A =
array([[ 133.82,  -54.30,  -88.65,  100.74,  -52.65,  -32.35, -199.10],
       [-153.93,   37.26,  -62.91, -244.69,  110.34, -184.57,  -91.08],
       [ 209.32,  -68.96,  -90.93,   24.67,  -37.87,  -76.66, -193.03],
       [ -59.18, -255.82,  -28.80, -104.82, -280.80, -151.28,   38.03],
       [-168.59, -139.35, -203.42, -187.71, -113.62,  125.92,   50.01],
       [  77.55,  -42.85,  -90.04,  143.00,  -57.97,    2.16, -201.44],
       [-109.31, -235.06, -126.99, -203.77, -188.33,  -20.66,   84.40],
       [-189.17,   64.95,  -19.55, -159.79,   58.20, -191.41,  -89.23],
       [-165.30,  -66.26,  132.21,   24.76, -168.12, -200.43,  -63.18],
       [-185.51,   60.62,  -28.63, -175.91,   69.15, -189.88,  -89.17]])
Indices start at 1.
row 1 col 1: 133.82
row 6 col 5: -57.97
row 6 col 2: -42.85
row 4 col 7: 38.03
row 5 col 4: -187.71
row 9 col 5: -168.12
row 7 col 4: -203.77
row 5 col 3: -203.42
row 3 col 2: -68.96
row 4 col 4: -104.82
row 3 col 6: -76.66
row 5 col 7: 50.01
row 2 col 1: -153.93
row 5 col 5: -113.62
row 2 col 2: 37.26
row 9 col 7: -63.18
row 9 col 3: 132.21
row 9 col 1: -165.30
row 4 col 6: -151.28
row 5 col 2: -139.35
row 6 col 4: 143.00
row 10 col 1: -185.51
row 6 col 3: -90.04
row 8 col 1: -189.17
row 8 col 7: -89.23
row 10 col 5: 69.15
row 6 col 7: -201.44
row 9 col 6: -200.43
row 2 col 5: 110.34
row 7 col 7: 84.40
row 8 col 2: 64.95
row 8 col 4: -159.79

x =
[[-152.447 -128.421  -59.744  202.939   51.470]
 [  91.929   14.216  -53.365  -17.087  -28.808]
 [-126.678   54.749   47.563    8.616  141.480]
 [  59.865  -83.084  -45.623   55.390 -106.561]
 [ -38.279  -68.174   24.627   52.157  -52.321]
 [ -34.466  121.141  -94.385   13.773  235.064]]
Rows and columns are counted from 1.
(1, 1): -152.447
(6, 5): 235.064
(2, 4): -17.087
(2, 3): -53.365
(5, 3): 24.627
(4, 5): -106.561
(1, 5): 51.470
(4, 3): -45.623
(6, 4): 13.773
(4, 2): -83.084
(1, 3): -59.744
(5, 2): -68.174
(5, 4): 52.157
(3, 1): -126.678
(4, 4): 55.390
(4, 1): 59.865
(5, 5): -52.321

grid =
[[-7.0, 20.6, -6.7, -6.0, -3.4, -6.7, -4.0, 3.3, -5.3, -3.2, -5.0, -1.9, -16.9, -1.3],
 [-5.1, -8.4, -10.8, -4.6, -3.9, -6.4, -4.7, -6.6, -4.7, -5.5, -4.9, -0.3, -9.0, -6.0],
 [-6.4, 0.4, -7.8, -4.6, -0.7, -4.6, -4.2, -3.2, -5.1, -3.7, -5.2, -3.6, -3.3, -5.1],
 [-6.0, 1.7, -9.0, -4.4, -2.4, -9.6, -6.0, 2.5, -4.9, -5.2, -5.2, -1.9, 4.2, 0.5],
 [-7.5, 28.6, -6.0, -4.1, 2.5, -8.3, -4.3, -9.4, -4.2, -3.0, -5.4, -3.5, 2.6, -3.0],
 [-5.4, -0.4, -10.3, -4.5, -3.9, -3.4, -4.5, -16.3, -5.9, -3.5, -4.8, -0.1, -9.8, -4.3],
 [-6.6, -4.8, -7.2, -5.0, -4.2, -0.3, -5.9, -12.1, -4.1, -3.1, -4.9, -4.6, -9.0, -6.1]]
Indices start at 1.
(1, 1) => -7.0
(7, 12) => -4.6
(3, 8) => -3.2
(1, 8) => 3.3
(5, 2) => 28.6
(3, 11) => -5.2
(2, 8) => -6.6
(6, 5) => -3.9
(1, 14) => -1.3
(2, 4) => -4.6
(6, 6) => -3.4
(3, 4) => -4.6
(5, 3) => -6.0
(7, 13) => -9.0
(2, 6) => -6.4
(4, 7) => -6.0
(1, 11) => -5.0
(3, 12) => -3.6
(5, 6) => -8.3
(2, 2) => -8.4
(3, 7) => -4.2
(4, 12) => -1.9
(7, 3) => -7.2
(1, 5) => -3.4
(6, 4) => -4.5
(4, 5) => -2.4
(1, 6) => -6.7
(4, 13) => 4.2
(6, 9) => -5.9
